cols: Y S D G X L N J M
sav: [ 24  -8  15 -61 -32 -74 -79  24 -54]
Pamal: [ 24  -8  31   1 -17 -31 -12  -4 -69]
nem: [-11 -12   5 -16 103  14 -10  91  24]
sus: [-40 -57 -54  24 -74 -61 -32  15 -79]
bub: [ -40  -58  -23  -66   31  -85 -100   18  -66]
down: [-12 -57 -58] => S
asked: [ 24  -8  31   1 -17 -31 -12  -4 -69] => Pamal
asked: [ 24  -8  15 -61 -32 -74 -79  24 -54] => sav
tags:
[30] -> q_913
[31] -> q_90
[-54] -> q_987
[-22] -> q_3
[-23] -> q_302
[-53] -> q_232
[5] -> q_895
[-67] -> q_527
[-66] -> q_181
key bub 3:  => q_302
down: [-69  24 -79] => M
back: [-79  15 -32 -61 -74  24 -54] => sus

cols: F B T A H Z E P U
bami: [-15  30  -3   3  21 -37  31  -2 -23]
dap: [ -1   1  92   3 -24  -3  27  25   9]
nem: [ -9  24 -53  -6 -30 -32  26  -1 -41]
vire: [ 92   3   1  -1 -53   8  20  22  16]
ravol: [ 14 -41 -14 -70 -19  29 -43  18  -1]
Nozi: [  1   0  71 -40 -10   4   7  22   9]
bub: [-21  31  -6   3  48 -34  28  -9 -19]
vig: [ 16  16 -71 -22  40 -17 -22 -47  46]
sus: [-26  56 -32  41 -20 -35  53 -28 -14]
Pamal: [ -9  24 -53  -6 -30 -38  54 -20 -29]
sav: [-42  53  -7  50  19 -38  54 -20 -29]
down: [ -2  25  -1  22  18  22  -9 -47 -28] => P
asked: [ -9  24 -53  -6 -30 -38  54 -20 -29] => Pamal
down: [-40   3 -22  41  -6  50] => A
back: [ 3 92  1 -1] => dap
Table of tags by key:
[-15] -> q_990
[-53] -> q_656
[-32] -> q_203
[92] -> q_409
[-31] -> q_429
[-14] -> q_970
[-19] -> q_968
[-20] -> q_175
key sus 3:  => q_203

cols: ledi dokar Siv mup lekaz Kav Busob feru luz tisa
dap: [ -45    5  -43   42  -54 -101  -55    8   55   -4]
nem: [-23   4  30  -8  25 -31 -37 -38  28 -39]
Nozi: [ -55    5  -43   42   35 -101  -55   25   -8   -4]
sav: [ -8 -26 -42  64  48  15  24 -12 -44  44]
Pamal: [-34  -6 -27  48  73 -44  47  76 -78  43]
bub: [ 39  44 -54   6  -4 -54  22  25  -8  47]
where: [39] => bub, 1
down: [-8 42 64 48  6] => mup
asked: [-23   4  30  -8  25 -31 -37 -38  28 -39] => nem
asked: [ 39  44 -54   6  -4 -54  22  25  -8  47] => bub
down: [-44 -78  -8] => luz

cols: K W V R Q
bub: [-57 -17  45 -19  14]
nem: [  9  23 -68 -69  -4]
dap: [ 53   6 -27  33 -59]
Pamal: [-70  59 -19  67  84]
benip: [-25  31 -19 -11  22]
Nozi: [ 11  17 -56 -39 -27]
vire: [ 16   2   8  28 -40]
sav: [ 11  -7 -37 -28   1]
vig: [-32 -27   9 -32 -16]
ravol: [-35 -32  31  14  20]
bami: [-33 -18   3 -18   2]
sus: [-35 -32  16  47  59]
tags:
[-57] -> q_115
[-27] -> q_985
[16] -> q_941
[-36] -> q_859
[-37] -> q_280
[-38] -> q_230
[-7] -> q_749
[-56] -> q_718
[-6] -> q_367
key sav 3:  => q_280
asked: [-33 -18   3 -18   2] => bami
down: [-39  28 -28 -32  14 -18  47] => R
where: [-69] => nem, 4
asked: [-35 -32  16  47  59] => sus

cols: Sekug padi leded mopal tizit zev lomum Reg Tof dit
Nozi: [-14   6  21  -1  13  49   3   2  47   1]
bami: [ 43  17 -39 -16  20 -10  13  -6 -94 -82]
sus: [-14   6  21  -1  13  49 -80  -2  69  28]
vire: [-14   6  21  13  -1  49   3   2  47   1]
vig: [-93   6  21  -1  13  49   3   2  47   1]
key -> tag
[-1] -> q_903
[49] -> q_71
[13] -> q_550
[2] -> q_104
[-2] -> q_729
key vire 5:  => q_903
where: [28] => sus, 10
asked: [-14   6  21  -1  13  49   3   2  47   1] => Nozi
down: [ 49 -10  49  49] => zev

cols: Sor roru Gari Viru kudal Nirif
bub: [-13  68 -29 -56 -41  -2]
sus: [ 29 -84 -48  32  42   2]
ravol: [ 16  13 -61 -42 -39 -54]
Table of tags by key:
[3] -> q_821
[-43] -> q_484
[-54] -> q_610
[-53] -> q_504
[-55] -> q_168
[2] -> q_266
[-42] -> q_437
key ravol 6:  => q_610
asked: [-13  68 -29 -56 -41  -2] => bub
asked: [ 16  13 -61 -42 -39 -54] => ravol
asked: [ 29 -84 -48  32  42   2] => sus
down: [-48 -61] => Gari

cols: Pumes sif Dorek Migon
sus: [-33 111  28  -3]
vire: [-33 111 -25   1]
sav: [-33 111 -25  27]
down: [-3  1] => Migon
down: [ 1 27] => Migon
down: [-25 -25] => Dorek

cols: lalag Pag Fuzi segov pimak
Nozi: [-19  -6  16 -72   8]
vig: [20  5 74 48 11]
benip: [ 48 -65  36 -44   5]
nem: [ -9 -33 -52  23   0]
bub: [ 40 -23  50  83  10]
bami: [ 39 -35  23 -33   1]
Pamal: [ 14  32  13 -20  -6]
sus: [  4 -19 -76  49  -1]
ravol: [ -9 -33 -52  23  -6]
sav: [ 55 -73  28  61   6]
vire: [ 12 -33   5 -32   4]
dap: [ 55 -73  68  61   6]
where: [11] => vig, 5
where: [-35] => bami, 2
down: [10  1 -6 -1] => pimak
where: [32] => Pamal, 2
down: [12 55] => lalag
back: [ 10  83  50 -23] => bub

cols: ribob Nekot Sofu vatu nekug kip guziz Nur Demeb Miziv
vire: [  2 -69 -54 -11 -64 -69 -79 -90 -70 -63]
Pamal: [-51 -69 -54 -11 -64 -69 -79 -90 -70 -63]
dap: [ -5  16  -9 -51 -10 -49 -62 -49 -30   7]
down: [-79 -79] => guziz
key -> tag
[-51] -> q_562
[-78] -> q_770
[-62] -> q_812
[-79] -> q_816
[-63] -> q_523
[-61] -> q_423
[-52] -> q_689
key dap 7:  => q_812
asked: [-51 -69 -54 -11 -64 -69 -79 -90 -70 -63] => Pamal
asked: [ -5  16  -9 -51 -10 -49 -62 -49 -30   7] => dap

cols: Dus Sadob zetev rigim Fadur betu gil muda Ladob
Nozi: [  0   3  14 -26 -16  -4  24  -7 -13]
bami: [  0   3  14 -26 -16  -4  24  -4 -12]
Pamal: [ 21  -8  28   4  33 -37   4   0 -36]
bub: [-18  -6  -4  -4  23 -46 -37  -2 -31]
ravol: [-18  -6  -4  -4  23 -46 -16  13 -53]
sus: [ 19  19 -53 -66  19  52  24   2   6]
nem: [ 54 -14 -48  48  -4  -3 -39  57  -6]
benip: [ 17  15   0 -10  34  35  -6  10 -23]
where: [33] => Pamal, 5
down: [ 3 -8 -6 -6 19] => Sadob
down: [-26   4] => rigim
down: [-8 -6 -6 19] => Sadob
Table of tags by key:
[-37] -> q_731
[-16] -> q_833
[-4] -> q_399
[-5] -> q_451
[4] -> q_939
[-6] -> q_592
[-39] -> q_674
[-36] -> q_748
key bub 7:  => q_731

cols: kebo maguf mor lizi reku fope
sav: [-39 -26  26 -20 -14  21]
nem: [49 58 12 45 -4 -8]
Pamal: [  6 -10  35  40 -60  52]
bami: [ 49  58  12  80 -98  64]
vire: [109 -48  76 -45 -45   4]
sus: [ 93 109 -48  78 -45 -70]
down: [12 35 12] => mor
back: [-98  80] => bami
back: [-45  78 -48 109] => sus

cols: Lapa Tapos porev Led
bub: [-21 -52   3 -45]
benip: [ -7  16 -29  10]
nem: [  8 -51  11   7]
ravol: [  8 -43 -33  43]
where: [-51] => nem, 2
back: [ 7 11] => nem

cols: lemi ped kunu gise bekig
Nozi: [  4   7  27  68 -43]
benip: [-17 -46   5 -40 -24]
vig: [-63 -98 -22 -37  90]
sav: [ -5 -18   0 -37 -16]
dap: [-47  13 108 -58  48]
bub: [-46 -65  17 -30  15]
Pamal: [-40 -28  42  48 -20]
ravol: [-39 -62  13 -25 -17]
vire: [-46 -57   6 -37   3]
down: [-24  90 -16  48  15 -20] => bekig
where: [-47] => dap, 1
down: [  0 108  17] => kunu
where: [-16] => sav, 5
where: [108] => dap, 3

